0: [108  93  95 123 118 113  64  86  82 107 143 137]
1: [123 134 140 126 119 103 151 105 139  99 114 120]
2: [112 119 102 116 171 147 107 160 135 177 148 101]
3: [112 110 155 140  85 180 128  93 184 189 134  72]
4: [172 172 203 149  95 106 154  88 169 118  93 137]
5: [159 191 188 119 130 146 134 104 112 134 116 163]
6: [127 100 139  71 136 118 146 120  88 147 120 170]
7: [146 126 128  53  89 144  93 158 105 121 151 162]
8: [135 152 166 146 111  76 121 127 137 126 101 152]
9: [135 121 129 107 146 128  94 161  84 142 131 191]
10: [133 142 175 116 165 132 117 172 166 148 146 125]
11: [171 126 186 160 102 117 166 112 150 138 108 117]
12: [161 139 125 124 105  89 122 157  62 145 100 228]
13: [152  77 141 126  84 173 177 100 156 106 112  95]
14: [ 71 134 110 168 181  66  86  86 134  90 126 105]
15: [143 145 168 143  44 187 182  76 228  75 104  78]
16: [115 127 117 109 157 160 107 147 122 145 157 121]
17: [122 144 174 203 104  47 164  77 212 136  71 110]
18: [158 149 133 158 146 104 159 146 160 132 112 148]
19: [103 117 149 150 105  79 141  64 130 102 104 143]
20: [103 121 143 138 161 113 146  88 117 166 105 137]
21: [129  95 156 149 128 107 176  28 106 162  75 149]
22: [ 74  86 114 100 124 133 109 101 112 146 148 145]
23: [134 159 147 124  58 127 151 109 152  86 110 179]
24: [117 125  69 108 173 132  95 160  99  83 179  88]
25: [119  87  79 139 141 112 172 156 129 147 105 157]
26: [124  90 119  90 152 172 124 135 100 134 150 136]
27: [139 148 138 163 101 163 113 168 201 125 142  61]
28: [149 148 163 189  78 114 142 118 177 134 101 116]
29: [125 104 100 115 138 125 136 121  71 125 130 139]
30: [146 111 126 157 108 129 157 155 155 128 113 151]
31: [141 144 126 122 103 133 149 145 147 161 108 154]
32: [157 123 144 180  88  70 159  98 125 171  61 171]
33: [ 92 116 102 106 146 151 115 164 190  50 166  99]
34: [117 133 120 169 163 136 101 129 162  88 149  59]
35: [ 94 102 116 104 113  87  79 150 108 155 137 171]
36: [ 88  78 121 168  92  99 154  53 168 167 103 101]
37: [161 142 120  94 102 127 124 154  97  96 126 151]
38: [ 98 135 101 149 171 118 123 141 149 126 133  92]
39: [157 130 103  62 102 148 110 173  68 147 138 185]
40: [148 139 115  76 130 161 112 187 100 154 134 180]
41: [ 91  79  85 131 154  92 125 148 131 141 137 116]
42: [116  98 102 105 150 143  88 132  95 121 149 113]
43: [121 125 119  86 149 151 117 140 126 114 167 124]
44: [111  95  71 108 148 139 111 146 107 131 148 129]
45: [137 176 128 107 143 162  99 181 138 119 172 118]
46: [149 122 134 159 139 120 138 126  85 151  98 183]
47: [143 218 189 160 131 112 144 103 161 137  93 137]
48: [ 99 155 139 119 136 137  96 153 164 123 136 132]
49: [ 99  65  88  97  79 108 135 139 114 105 134 197]
50: [ 97 137 140  95 139 136  57 122 126 127 155 118]
51: [130  92  84 112 111 112 112 170  83 115 153 113]
52: [106 135 138 130 109 134  92 114 151  99 138 127]
53: [170 143 178 192 114 159 187 139 198 203  86 111]
54: [116 175 152 155 114 115 132  81 158 107 110 136]
55: [134 167 132 148 129 124 133 145 136 102 126 111]
56: [144  62  97  89  80 165 109 116  47  68 135 146]
57: [154 209 158 127  98 142 105 160 171  85 145  71]
58: [ 95 112  68 115 153 111  59 127  67  97 188 118]
59: [112 127 145 132 178 113 106 142 164 111 172  71]
60: [178 165 129 111  98 163 127 143 122 126 129 120]
61: [ 92  89  75 115 161  73  88  91  55 106 164  94]
62: [102 122 150 110 147 140 109 144 142 106 171 115]
63: [ 65  50 107 153 114  65 135 128 160 116 125 193]
64: [104  91 111 104 118  95 104 162 109 137 136 182]
65: [113 108 134 121 111 147 102 117 127 109 154 103]
66: [115 102 111  91  93 171 102  87 127  73 161 124]
67: [123 112 136 173 123 119 153 108 170 139  97 127]
68: [176 186 170 170 122 115 158 120 145 147  82 135]
69: [111 111 103 126 105 107  87 140 144  74 164  79]
70: [ 94  87 123 175 141  85 153 112 154 172 100 143]
71: [134 164 165 115  86 101 107  95 106  99 120 165]
72: [192 130 160 156  66 153 181  69 124  58  83 104]
73: [159 168 157 150 150 107  84 121 131 137 105 136]
74: [131 155 133 142 138  81 111 174 116 114 124 159]

[128 133 155 144 114 125 154 100 121 111 111 132] 1
[132 102 140 168  96  87 162  95 138 186  93 156] 32
[133  82 107  92  87 177 133 145 137 136 136 138] 26
[156 135 152 142 109  59 173 136 106 183  75 212] 32
[108 120  83 118 148 109  90 166 129 135 149 142] 44
[ 64  74  50 135 120 111 118 131 153 143 162  57] 41
[170 131 135 155  47  71 156 228 183  44 124 150] 30
[108 126 127  47 141 128  53 121  90 117 159 142] 50
[100 175 124 152 180  98 115 111 171 111 123 119] 38
[147 165 142 147 157 119 127 129 127 164 110 110] 73
[197 151 153 102  83 174 142 162 167 115 114 145] 60
[103  97  96  98 175 136  88 118  83 137 153 108] 42
[127 106 115  84 138 176 119 133  98 134 153 137] 26
[ 76 105  99  96 136 131  80 101  71  89 209 104] 58
[107 141 117 142 117  96  97 122 156 125 125 114] 52
[141 116 177 105  84 129 116 113 126  83 173 106] 65
[114 132 126 153 148 156 120 152 187  89 138  55] 34
[142 131 143 122 107  98 140 128  99 138 109 189] 46
[157 130 137 130 100 133 152 152 133 174 104 162] 31
[114 109  87 121 158 114 110 154 101 145 144 157] 44
[114  98  93 108 125 130 100 157 124 163 145 141] 44
[130 190 158 157 188 109 118 138 135 149 113 132] 73
[157 126 131 139 155 100 147 151 102 166  99 176] 46
[167 123 140 159 105 109 184 125 111 181  64 175] 32
[ 90 107  88 144 146 102 134 169 164 146 126 133] 41
[109 123 125 113 165 154 156 109 132 194 111 134] 20
[160 133 133  98  78 158 141 100  87  77 120 155] 37
[162 174 191 185 104 114 158  90 139 169  79 150] 68
[139 151 145 147 126 147 148 138 169 104 132  81] 55
[133 114 121  68  82 141  77 134 107  92 153 157] 7
[ 91 132 104  67 164 138  70 113  44  74 183 129] 58
[116 148 146 141 183 138 145 122 125 164 114 151] 20
[137 125 105 118 121 118  78 163 135 121 175  47] 69
[168 133 164 150 126 162 179  73 137 162  92 119] 11
[153 166 187 166 122 108 161 113 155 166  83 128] 68
[ 71  98  44 124 185 124 129 158 102  88 189  95] 24
[148 134 145 144 138 134 148 135 133 177 111 132] 31
[133 127 150 141 101 168 150 130 173 173 126  68] 3
[135 108  93 117 112 128  96 125  86  73 163  64] 69
[120 134 118 146 160  67 126 145 129 159 115 161] 74
[148 162 107 128 151 127  93 198 130 139 170  95] 45
[153 144 161 112 130 150 137 110 104 148 120 138] 5
[118  83  59 128 117  74 117 147 107  71 158 119] 51
[125 135 104 154 187  85 120 142 131 158 128  91] 38
[154 132 154 147 121 119 144 108 130 164 115 122] 11
[ 77 102 122 118 147 123 124 121 124 141 139 154] 22
[ 88 145  78 107 168 102  83 195 140  92 187  91] 24
[151 132 149 174 142 142 178  71 152 151  77 129] 67
[129 173 135 150 134 135 133 170 179 112 132 106] 55
[189 177 164 128 126 153 128 146 117 146 127 115] 60
[ 92 137 136 194 175  68 167  99 159 172  80 110] 70
[117 111 136 138 125 199 185 120 177 101 118  97] 13
[132 118  74  92 199 144  95 159  82 139 185  73] 24
[139 118 179  85 121 146 111 109 102 188 133 166] 6
[141  92 134 131  84  64 145 153  93 173  96 201] 12
[188 157 170 153  94 166 175  90 153  84  96  96] 72
[156 101 130 124  69 153 180 116 150 185 100 145] 31
[155  69 139 139  81 134 166 102  57 120 113 133] 29
[106  80  66 127 159 131 136 148 109  97 182  58] 24
[164 178 155 158 101 138 163 111 149 132  85 149] 68
[151 101  57 100 116 117 119 203  93 145 154 140] 51
[147 147 120 195 127 128 135 177 195 126 131  66] 27
[151 150 153  83  93 182  93 134 181 139 149 102] 60
[161 192 153 122 145 116 130 143 105 145 119 165] 5
[142 173 150 175  92 126 143 138 180 123 124  90] 28
[108 145 161 184 122 103 144  93 160 179 115 100] 67
[144 120 143 161 138 119 134  85 106 108 105 126] 1
[177 148 154  71  82 182 138 135 134 142 123 135] 60
[ 90 100  92 133 114  92 123 154 155 155 162  91] 41
[145 119 148  97  87 183 156  84 111 110 114 142] 13
[ 87 139 140 106 155 113  62 136 109  95 143 162] 50
[188 182 206 182 136 141 185 127 178 218  89 102] 53
[122 118 118  82 106 149 102 166 121 106 147 155] 7
[158 111 127 167 108  88 174  92 151 164  71 153] 32
[ 44  96  94 124 195 159 119 110 154 104 164  87] 38
[178 124 134 106 111 198 155 156 148 165 129 104] 60
[151 168 141 129 144 110 116 166 114  90 125 160] 74
[105 114 146 132 115 119 101 111 122 110 127 151] 52
[124 126 131 141  79  80 127 131 133 139 116 144] 8
[117 137  86 119 139  97  84 167 157  86 190  83] 69
[179 145 143 103  97 175 122 150 127 129 156  38] 60
[163  94 117 135 145 126 170 149  80 180 103 170] 46
[113 117 129 141 128 126 148  98 118 179 123 100] 20
[129 107  90 139 147  58 124 155 115 149 121 144] 41
[162 171 180 218 124  96 153 115 158 176  59 143] 68
[128  38  86 126  50 132 155 114  95 150 117 133] 49
[152 160 129 121 116 160 133 178 154 157 162  53] 27
[186 185 201 141 123 104 148  87 118 182  74 117] 68
[206 169 176 152  72 128 164 121 105 156  68 166] 68
[ 98 115 131 133 172  97 131  74  92 150 110 138] 20
[100 117 124 171 179 101 146 110 112 112 108 138] 20
[116  91 122 137 110 167 128 140 149 118 151  76] 65
[128 195 148 151 149 134 135 150 146 123 120 148] 55
[182 164 188 136  85 209 188 102 191 178  94  73] 53
[109  98 118 129 153  77 142  89 118 166 111 153] 20
[155 137  80 104 140 118 110 186 100 114 147 127] 51
[119 156  88  86 161 129  38 178 117 119 175  75] 24
[112 154 122 112 150 141 109 124 100 129 132 130] 16
[128 114 113 114  95 120 115 191 131  28 157 161] 37
[122  84 143 139  94 122 135  38  86  80 122 101] 19
[127 138 149  88 131 129 123 107  84 140 124 153] 6
[132 161 149 148 151 191 157  95 189 156 114  85] 3
[135 178 148 160 154 111 103 116 136 118 112 128] 73
[122  75 142 152  97 135 173  82 104  76  97 173] 19
[139 119 144 117 121 161 124 126 144 130 133 106] 65
[174 180 167 110 162 139 101 102  38 178 116 166] 5
[134 138 144 130 133 134 129 107 126 168 123  90] 20
[134  70  99 117  77  91 151 115  90 138 113 190] 49
[144  95 110  81  71 186 161 128 132 135 131 131] 13
[170 179 168 161 125 127 132 138 148 162 111 135] 68
[ 81 124 173 130 160 122 122 105 185  57 198  70] 59
[161 156 155 132  87 155 132 106 151 120 122 116] 60
[185 183 173 145 109 114 160 138 144 137  84 160] 68
[194 153 169  64 149 190 103 161 103 182 139 156] 40
[143 165 172 168 132 134 161 111 137 142  87 145] 68
[ 69 109  79 129 166 102 108 189 145 107 138 153] 41
[127 150 136 144 136 154 139 161 141 101 128 138] 55
[203 203 172 101 110 168 123 147 118 122 128 131] 60
[185 128 165 152 123 169 195 105 128 154  82 118] 11
[131 187 160 131 137  89  96 106 132 130 115 135] 73
[ 75  63  70 139 137 111 131 144 132 130 134 112] 41
[137 155 180 176 130 104 182 104 131 143  76 150] 68
[147  96 161 188  70  86 183  68 139 170  50 154] 32
[ 62  84  67 137 189  95 104 131 121 112 152 116] 41
[ 38  90 111 172 182  79  66  63 150 100 135  86] 14
[ 73 101 119  57 100 218 130 104 172 117 180 120] 66
[131 114  98  82 149 148 112 197  96 144 139 183] 40
[ 96 142 135  90 145  71  28 141 111 128 140 182] 35
[105 112 153 199 113  61 139  47 153  55  99  90] 19
[149 161 142 148 133 104 161 124 140 129  94 159] 18
[125  47 102 105  38 108 163 130  99 172 112 179] 49
[125 114 109 145 156 107 145 133  95 162 111 168] 46
[ 84 107 114 100 197 121  95 116  78 148 149 133] 42
[ 88  92 111 131 102 145 121  94 140 113 149  84] 65
[148 122 128 187 128  55 155 142 126 201  47 162] 32
[117 137 130 135 177 126 143 108 141 184 107 125] 20
[125 100 112  92 156 148  97 119  74  81 145 110] 42
[147 120 133 114 145 154 123  87  66 116 129 112] 29
[136 128  87 113 115 105  91 183 112 110 152 115] 51
[115 143 113  78 206 155  75 149 101 154 154 134] 16
[144  91 120 135  91 173 154 119 128 127 132  86] 13
[143 163 123 113 100  73  72 193 133  53 146 172] 74
[132 146 103  95 154 120 130 164  70 127 137 169] 9
[115  55 117 155 115 150 176  75 108  84 107 131] 13
[159  71  58 116 140 135 136 180  68 122 141 118] 51
[ 89 147 126 165 153  89 132  99 129 136 106 147] 20
[175 163 169 138  61  74 165 148 147  92  94 203] 23
[140 144 162 157 108 172 203 124 192 150  95 121] 53
[162 118 141 133 151 111 131 105  87 154 115 147] 46
[150 168 149 114 137 112 110 169 123 140 130 141] 74
[142 125 142 197 103  69 178 115 146 198  28 164] 32
[114 106 123  65  86 197 137 108 171 100 178  94] 66
[136 151 134 134 129 115 121 162 111 125 122 141] 74
[145 170 152 185 169 119  98  94 134 122 107 124] 73
[123 157 132 143 149  93 126 165 148 127 116 173] 74
[146 127 159 140  96 181 171 114 179 137 119 109] 13
[ 89 136  84 122 139  75  58 153 110  89 165 119] 58
[152 144 128 154 155  88 133 168 135 191 102 144] 18
[166 123 167 174  75 106 169  76 136 168  55 151] 32
[112 139 120 153  98 140 152 159 203 165 128  84] 27
[124 152 134 134  95  83 136  97 139 117 117 131] 1
[100 151 133  95 134 147  73 125 123  94 160 114] 50
[ 97  81 108  78 110 195 111  96  98  92 162 121] 66
[152 120 100  83 140 138 114 185  97 149 141 148] 40
[164 147 118 149 110 138 137 136 147 123 129  81] 55
[166  59 125 134  53 148 149  98 119 141 123  96] 13
[114 135 151 137 119 131 142 102 142 113 119 102] 1
[125 130  83 103  92  84  89 184 138  59 192 114] 69
[110  86  94 138 118  57 128 176 135 141 140 136] 41
[132 113 107 154 185  80 136 129  90 161 112 168] 46
